In the rows, zero is written as 128.
One turn sends every row of this set to another row. A few are shown first. Where does it send the rows asked after them?
q_178: [151 128 141 148 121 117 158 110 131 113 117 134 150  95 160 124 126 130
 129 111 124 134 124 119 127  93 153 119  66 143 132 115 114 115 128 114
 129 105]
q_918: [123 119 133 126 126 111 143 111 144 101 138 138 182 121 139 134 134 116
 123 130 137 111  88 156 137 143 142 104 119 141 140 124 108 145 141 108
 149 132]
q_741: [122 112 138 122 122 112 146 114 132 104 140 141 175 131 138 131 130 119
 120 128 137 108  96 158 138 139 144  96 121 152 144 128 111 147 142 110
 148 130]
q_683: [136 142 147 149 120 108 145 106 145 114 109 128 164  99 159 123 131 136
 134 117 113 138 107 129 141  92 150 125  63 130 128 117 113 120 134 119
 143 111]
q_380: [132 145 154 132 122 118 158 133 108 126 119 122 130 103 135 135 137 128
 101 129 109 135 121 127 127 109 167 119  83 141 118 132 125 135 135 128
 129 130]
q_724: [135 149 146 138 124 120 158 126 119 129 111 129 142 101 132 142 131 122
 111 126 109 128 107 119 127 104 173 126  91 147 119 131 132 136 133 119
 141 132]
q_280: [129 139 149 127 121 114 158 120 121 135 118 114 149  99 132 130 146 121
 119 138 108 144 115 128 134  94 164 134  89 133 111 133 111 135 147 129
 149 136]
q_851: [120 109 138 120 128 109 154 113 127  94 151 135 163 123 150 127 142 112
 113 134 144 136 113 154 129 137 138  91 112 137 133 117  98 145 139 108
 125 140]
q_113: [146 126 151 148 119 109 147 103 130 129 120 133 151  98 161 123 133 139
 127 110 119 136 123 130 141  87 141 119  65 130 134 102 113 128 135 122
 135 115]
q_153: [114 113 142 114 125 113 149 114 124  90 139 133 177 137 141 123 135 113
 116 132 141 132 108 154 137 126 146  92 112 149 137 131 104 152 138 115
 148 138]
q_545: [123 150 136 151 113  98 145  90 132 100 112 134 139 105 128 129 123 120
 129 143 101 124 108 118 134 102 148 115 115 156 109 113 100 130 156 129
 149 124]
q_313: [141 101 131 123 110  92 139 105 122  86 110 120 133 103 150 104 127 139
 132 116 128 120 116 143 133 133 162 116  75 154 136 127 129 125 159 111
 130 137]
q_971: [133 112 131 122 128 114 145 121 136  89 145 134 169 114 140 128 138 116
 110 129 144 113 102 156 125 152 140  98 110 140 141 122 104 140 139 114
 131 127]
q_403: [129 105 135 124 108  85 140 100 124  95 110 121 135 110 153 105 127 142
 140 121 120 123 111 149 141 130 160 117  79 151 133 130 129 126 163 105
 131 140]
q_531: [141 100 132 124 110  92 133  93 126 100 105 124 148 107 145 107 127 137
 139 113 126 117 108 142 143 118 161 125  81 154 139 121 133 136 163 112
 152 143]
q_111: [134 115 131 129 132 115 148 110 135  92 142 145 171 112 147 138 136 105
 112 124 150 127 101 142 127 137 143  97 114 139 139 108 110 150 132 105
 134 141]
q_61: [131 139 139 141 110 106 145 100 116  89 116 126 135 109 123 116 125 123
 116 141 108 125 128 120 131 101 148 109 106 162 114 117  96 132 154 146
 148 118]
q_831: [132 100 132 123 108  87 139  92 129 102 108 120 144 107 150 103 130 137
 147 121 122 123 108 145 143 121 160 126  84 150 133 127 126 127 167 106
 146 143]
q_931: [135 152 132 154 117 104 142 101 126  84 115 134 129  94 128 129 124 122
 112 138 110 122 115 116 124 115 148 109 105 153 113 106 102 128 148 136
 133 119]
q_409: [130 125 152 144 115 105 162 105 129 126 126 129 143 107 166 119 131 138
 136 121 112 141 124 134 137  90 146 114  69 135 126 120 107 114 139 111
 124 110]
q_726: [132 135 149 150 115 109 157 105 133 125 113 140 153 111 160 128 120 136
 137 112 112 129 110 125 140  88 156 116  74 146 132 121 122 119 131 106
 136 106]
q_20: [124 105 137 115 123 115 146 117 131  98 143 131 178 130 135 122 135 117
 119 130 140 114 104 159 136 135 143  99 116 150 141 131 103 144 145 119
 151 128]
q_675: [148 134 143 131 126 125 160 127 115 126 120 119 141  90 131 134 142 118
 107 129 119 138 123 118 121 101 166 131  85 141 117 126 118 134 138 131
 139 132]
q_154: [136 139 152 144 118 109 149 117 131 104 116 125 148 104 161 117 129 143
 122 116 116 138 122 133 133 100 150 112  56 134 129 122 112 117 131 124
 125 105]
q_34: [119 107 135 115 126 114 158 113 128  89 146 133 173 127 145 122 139 104
 121 136 145 137 111 148 128 129 146  96 114 147 131 131  98 143 140 108
 138 137]
q_933: [131 131 133 145 112 102 155  92 121 101 125 129 128 100 129 121 130 118
 125 145 110 129 128 117 125 101 143 114 114 156 108 110  90 125 158 134
 137 123]
q_970: [136 130 156 139 113 112 150 110 122 120 114 129 155 116 156 117 125 143
 128 110 115 132 125 132 143  83 151 113  63 146 135 122 116 128 133 127
 145 107]
q_48: [138 124 145 139 115 114 158 107 134 114 116 123 161 106 157 115 131 130
 139 120 119 142 123 125 135  83 153 124  66 143 125 130 104 113 138 120
 144 107]
q_384: [134 145 139 149 114  99 135  89 126 101 113 132 141 101 125 124 128 125
 118 139 107 125 115 121 138  98 140 115 109 149 115  98  99 142 155 146
 154 127]
q_907: [121 146 150 134 121 111 166 124 121 135 122 121 135 102 139 136 139 124
 118 139 102 140 112 128 128 106 167 125  93 136 109 137 118 128 143 114
 130 133]
q_376: [129 157 151 139 125 110 151 124 127 131 115 122 142  95 137 140 141 128
 109 134 104 138 103 129 133 109 162 128  87 127 113 125 124 138 138 123
 136 137]
q_233: [145 103 129 129 115  87 132  94 133  97 112 122 139  90 152 110 134 137
 135 117 127 124 108 144 138 133 152 125  77 136 135 109 126 131 162 110
 132 145]
q_692: [139 133 152 130 121 120 156 121 109 141 119 124 143 104 129 134 138 123
 111 125 113 133 119 123 134  91 166 127  91 145 121 125 125 144 140 131
 151 136]
q_457: [121 123 135 124 130 111 143 106 141  92 132 140 187 125 143 134 135 106
 121 130 142 129  90 146 138 128 146 102 115 142 136 120 109 154 137 108
 153 142]
q_329: [130 118 138 127 132 111 138 106 134 100 139 143 179 119 144 135 138 112
 111 125 145 127  98 149 139 130 138  97 113 135 141 105 111 161 135 112
 145 146]
q_764: [132 113 134 124 128 111 138 110 142 104 142 137 179 115 140 132 140 117
 116 128 141 113  94 157 137 142 134 104 115 133 143 112 105 150 144 115
 147 136]
q_967: [144 108 131 132 112  91 131  96 127  99 102 132 141 103 148 114 122 138
 135 109 125 112 102 141 142 126 162 120  82 155 142 117 141 137 156 105
 143 142]
q_482: [142 139 134 154 115 106 144  92 120 105 117 142 129  97 127 132 124 121
 116 132 112 117 120 113 129 102 144 110 114 159 120  94 107 137 149 134
 141 124]
q_184: [150  94 127 125 113  93 139  98 123  95 114 121 134  94 151 106 132 135
 133 115 132 123 118 140 132 129 156 122  78 148 137 115 126 127 161 110
 130 142]
q_942: [127 146 141 149 112  95 143  97 122  98 123 130 123  99 133 123 130 128
 113 144 104 129 123 127 131 112 137 106 107 144 111 101  95 132 155 139
 128 125]
q_312: [140 105 129 125 129 116 146 114 135 102 146 140 172 111 140 133 138 113
 114 125 147 111 101 151 128 145 139 101 116 140 143 112 106 145 140 112
 138 132]
q_711: [121 144 144 148 108  98 147  96 115 102 116 137 126 116 128 125 120 129
 120 138 101 119 119 123 136 101 147 103 115 164 116 113 105 135 153 134
 142 121]
q_124: [123 102 133 116 123 112 153 114 134 101 148 130 172 122 140 123 139 113
 125 136 141 120 106 157 131 140 141 102 118 144 136 130  96 137 148 111
 141 129]
q_31: [114 116 140 122 125 110 151 108 130 101 139 144 177 136 144 132 130 110
 123 129 138 126  97 150 139 124 147  93 121 151 138 126 112 152 137 101
 147 140]
q_292: [138 137 147 136 126 113 158 116 122 144 124 123 139  88 138 137 146 121
 114 133 111 141 116 124 129 100 158 132  92 126 114 114 116 136 144 123
 135 141]
q_803: [128 120 135 124 132 113 145 116 132  79 143 135 170 116 147 130 140 109
 106 131 147 134 105 150 126 143 141  94 105 135 135 116 103 147 133 113
 128 139]
q_474: [141 114 128 134 115  87 132  95 135  94 104 127 142  96 152 115 127 138
 135 114 123 117  97 142 138 134 158 123  79 143 137 114 135 130 159 103
 134 143]
q_331: [121 109 137 120 125 108 149 118 134  99 150 132 165 121 143 125 140 120
 115 134 139 118 105 163 131 149 137  96 114 138 138 125  98 138 145 112
 130 130]

q_971 turns into q_331
q_184 turns into q_313
And these:
q_851 turns into q_34
q_931 turns into q_942
q_409 turns into q_48
q_380 turns into q_907

One turn sends every row of this set to another row. A few are shown first. Where does it send the rows asked after them?
q_868: [123 152 126 149 164 114 118 134 119 123 156 121 108 118 105 112 146 107
 126 106 126]
q_978: [125 157 118 153 144 126 120 121 107 130 152 121 111 124 104 117 155 109
 116  86 112]
q_378: [155 153 128 128 124 113 116 121 136 119 118 149 133 112 112 126 139 124
 130 111 118]
q_374: [131 144 119 132 145 124 124  95 138 136 159 142 120 113 123 136 113 160
 119  97 124]
q_758: [135 140 113 134 127 116 126 104 129 146 155 121 130 112 106 160 107 140
 122  95 122]
q_396: [111 151 104 125 145 115 117 128 137 130 120 126 133 112 119 142 105 114
 110 114 133]
q_927: [152 143 130 127 137 111  97 112 138 131 153 124 126 133 113 138 120 108
 138  94 106]
q_166: [127 152 119 149 131 135 126 122 111 139 155 119 117 120 104 117 153 104
 114  89 119]
q_621: [129 158 113 146 130 137 112 123 104 153 146 128 128 115 110 143 158 124
 118  93  99]
q_463: [145 154 126 126 131 102  99 115 121 139 139 132 130 122 127 127 111  99
 126  92 103]
q_733: [132 148 118 131 146 137 120  99 130 121 138 145 120 118 125 133 120 156
 102  92 126]
q_495: [103 152 100 125 151 123 115 107 148 137 138 136 121 122 134 123 113 125
 113 100 122]
q_325: [114 153 108 127 150 137 114 106 135 122 126 142 121 124 132 125 118 134
  99  94 125]
q_701: [129 145 114 131 141 132 122 121 130 111 119 126 128 119 108 140 114 124
  98 104 141]
q_691: [144 138 121 137 129 132 129 106 124 121 141 123 127 118 100 151 116 141
 105  93 135]
q_456: [129 157 123 139 154 125 100 137 107 151 144 135 131 105 118 153 147 137
 127 116 102]
q_443: [127 147 132 144 155 121 122 138 119 129 160 120 113 113 107 111 139 104
 120 110 136]
q_850: [146 161 125 126 123 104 110 121 119 130 119 147 135 110 126 120 122 109
 121 102 112]
q_881: [112 147 108 128 149 115 122 101 150 146 159 135 120 115 129 129 109 141
 126 101 121]
q_348: [127 162 122 146 157 113 106 132 104 144 146 139 123 104 115 145 152 141
 132 111 100]
q_787: [114 148 103 128 138 105 119 117 136 152 142 122 134 108 117 154 102 125
 125 108 120]
q_159: [125 156 128 145 172 107 110 141 118 131 152 132 115 105 111 130 144 127
 136 122 118]
q_294: [129 151 135 139 169 115 105 147 116 135 154 130 122 103 114 133 135 124
 128 126 126]
q_23: [160 141 131 129 132 118 107 115 147 120 139 134 127 127 104 136 138 125
 141 107 114]
q_194: [128 163 116 151 140 125 113 119  96 143 145 132 120 115 110 137 158 128
 119  89  97]

q_868 turns into q_194
q_787 turns into q_701
And these:
q_881 turns into q_325
q_294 turns into q_166
q_850 turns into q_23

One turn sends every row of this set to another row. A few are shown first. Where does it send the rows asked after them?
q_849: [139 126 135 105 110 123 130 132 113 139 121 112 132 116 142 126  95 123
 129 157 125 120 125 138 131 137 114 122 136 124 131 129 128  99 132 113
 120 117 132 123 154 138 123 147 129 149 116 125]
q_782: [141 127 131 120 134 130 119 133 124 143 126 107 141 126 127 111 126 135
 123 158 120 125 134 133 144 133 140 127 140 114 120 101 152 155 138 142
 120 134 134 108 107 131 130 139 115 128 126 140]
q_144: [146 138 113 133 142 123 128 131 126 115 131 127 133 140 137 109  88 129
 119 107 128 125 122 144 138 136 135 126 134 118 123 124 118 148 120 144
 127 127 138 117 169 118 122 142 117 113 130 143]
q_242: [143 136 121 128 138 120 127 129 128 117 133 123 143 141 131 110  89 126
 122 108 138 121 121 139 140 136 138 126 138 112 120 126 115 142 119 143
 127 127 134 123 172 118 124 150 114 112 129 137]
q_958: [132 121 139 111 132 125 121 127 130 153 126 109 154 128 119 105 132 126
 127 160 131 119 132 122 135 130 133 127 137 120 118 111 156 138 132 154
 117 130 119 109 128 122 128 134 114 114 120 141]
q_56: [124 133 128 147 131 118 131 123 127 124 128 139 121 125 120 133 143 134
 129  89 128 126 119 132 153 146 126 122 143 118 111 142 148 129 137 118
 132 129 129 129 142 122 126 141  94 156 120 124]
q_98: [123 136 127 128 131 108 110 132 132 132 125 126 130 133 168 144 126 128
 122 127 106 137 120 134 115 132 111 141 132 131 129 127 119  92 121 122
 132 125 149 127 138 138 120 126 148 138 138 134]
q_406: [141 134 119 129 137 124 120 124 130 115 136 136 145 137 129 110  89 126
 125 111 141 118 122 136 138 136 133 129 133 110 118 130 123 139 122 139
 129 134 130 123 178 113 122 148 117 112 139 134]
q_823: [133 124 142 106 119 117 124 134 138 124 141 132 113 121 150 137 116 110
 119 140 133 127 123 141 131 130 125 130 126 123 124 127 116  75 120 125
 130 119 132 145 136 129 119 135 124 144 125 116]
q_667: [112 128 128 141 132 119 130 104 134 138 118 134 133 144 124 108 155 102
 137 112 121 121 130 133 135 154 139 133 126 116 108 133 110 114 135 145
 128 132 121 125 130 130 121 148 114 128 118 118]
q_212: [133 135 132 155 141 100 138 127 126 118 137 146 116 140 115 139 146 138
 129  95 121 120 117 134 137 132 129 117 139 127 121 136 138 123 142 128
 130 114 118 121 143 118 127 137 100 140 113 124]
q_93: [129 125 137 144 134 110 132 127 130 127 131 155 111 139 120 133 152 133
 131  94 117 114 115 119 126 125 132 122 131 143 122 137 137 140 130 142
 128 111 119 121 152 123 132 127 113 138 127 134]
q_363: [148 139 130 129 152 119 120 142 120 155 125 102 129 150 129 132 132 121
 111 147 117 125 133 143 129 134 132 132 135 111 123 108 145 111 135 161
 132 135 119 105 125 130 127 110 136 150 124 145]
q_251: [154 137 125 126 141 126  91 130 112 144 125 118 135 133 131 133 141 132
 128 149 115 123 138 134 120 125 136 147 121 108 119 114 150 120 130 146
 125 142 117 111 136 134 135 113 145 146 139 142]
q_322: [148 132 129 110 133 117 125 126 132 138 132  91 138 149 117 129 133 106
 121 150 142 122 124 147 137 138 130 130 136 105 117 116 149 105 125 155
 121 130 124 119 125 131 132 113 117 156 120 137]
q_974: [136 131 118 150 127 121 124 128 125 135 131 133 115 144 127 116 167 111
 119 107 126 153 131 135 140 136 148 127 135 120 123 122 106 123 127 142
 127 131 135 115 120 129 127 148 115 125 125 125]
q_234: [126 121 139 133 129 115 131 118 119 149 114 143 137 131 127 129 116 125
 121 122 131 136 133 136 115 146 108 119 147 108 108 148 137 140 131 140
 134 117 126 152  98 137 128 131 112 125 119 129]
q_902: [143 125 135 111 114 130 120 137 123 145 139 125 128 119 155 134 104 120
 130 163 131 125 131 125 127 121 113 123 127 132 127 142 138 101 118 116
 124 126 129 116 167 139 128 145 132 141 130 140]
q_429: [138 128 129 147 133 114 129 122 116 141 125 146 129 142 136 140 124 137
 124 121 128 141 135 137 108 137 115 125 138 110 109 148 131 143 128 130
 129 125 127 142  90 141 133 135 116 116 117 133]
q_394: [153 130 125 107 123 125  94 116 124 128 134 106 144 132 120 130 142 117
 138 152 139 120 128 138 129 128 136 144 122 103 113 121 154 113 121 141
 115 138 122 125 137 135 141 115 125 153 133 134]
q_614: [148 126 115 130 137 118 110 121 130 126 140 116 140 140 130 125 118 135
 130 162 123 130 142 131 136 123 135 129 129 113 117 109 164 149 147 132
 121 136 128  93 112 126 128 131 113 132 132 138]
q_390: [138 127 112 147 135 112 102 114 132 123 142 150 113 129 133 123 152 102
 119 116 118 160 145 137 143 123 137 115 138 124 125 128 131 129 136 145
 140 112 132 116 139 130 127 132 113 137 144 131]
q_677: [115 124 122 138 141 110 106  92 141 128 127 150 130 129 129 115 141  93
 138 121 114 128 143 136 139 141 129 121 127 119 109 141 135 119 145 148
 140 113 119 126 149 130 122 131 112 141 137 125]
q_707: [144 136 110 135 140 127 121 127 128 113 134 138 134 136 134 110  88 129
 122 111 131 123 124 142 134 136 130 129 129 115 121 129 126 145 122 141
 129 135 133 116 175 112 118 139 121 114 140 141]
q_946: [133 111 135 124 122 115 124 115 124 143 125 155 130 125 126 129 119 117
 121 126 143 148 139 129 110 132 108 118 139 116 109 155 148 137 124 142
 131 111 119 149 113 132 130 119 110 122 124 132]
q_658: [125 124 140 114 125 104 127 135 132 131 122 122 119 137 154 141 110 116
 111 127 116 132 122 134 122 134 121 133 137 129 133 116 108  87 131 129
 137 112 142 130 131 132 117 125 139 149 131 119]
q_332: [146 135 125 131 120 123 126 142 126 138 144 124 128 143 157 143 111 129
 129 159 122 122 119 132 115 121 107 123 134 136 137 135 130 109 121 118
 121 131 141 104 151 141 126 145 144 136 137 144]
q_652: [120 124 135 137 125 128 126 124 130 131 122 148 115 124 125 127 149 128
 131  89 123 123 117 116 142 139 128 128 134 135 113 145 147 145 124 132
 130 125 131 128 151 127 131 131 107 154 133 134]
q_752: [141 135 124 124 116 115 137 137 116 134 126 111 133 140 144 135 102 130
 128 155 116 117 113 144 118 136 107 122 143 128 141 122 119 107 135 115
 117 122 144 111 138 139 122 146 141 145 124 129]
q_822: [139 119 124 121 134 113 114 116 138 136 140 119 153 141 122 119 124 127
 133 165 135 125 139 120 126 121 128 129 127 119 115 119 168 133 140 143
 118 132 115  95 133 118 125 126 112 117 126 138]
q_352: [130 135 130 120 125 122 108 130 138 124 144 136 125 117 165 141 134 123
 130 139 122 131 122 141 124 128 114 139 122 126 119 137 127  80 111 118
 125 133 140 141 144 135 121 135 134 132 133 132]
q_228: [146 118 125 139 125 115 123 120 122 134 135 156 122 135 134 140 127 129
 126 126 138 152 140 129 103 123 115 124 130 119 109 155 141 140 122 133
 126 119 121 139 105 134 133 124 112 114 122 136]

q_394 turns into q_251
q_228 turns into q_429
q_823 turns into q_352
And these:
q_406 turns into q_707
q_652 turns into q_93
q_782 turns into q_958
q_902 turns into q_332
q_974 turns into q_667

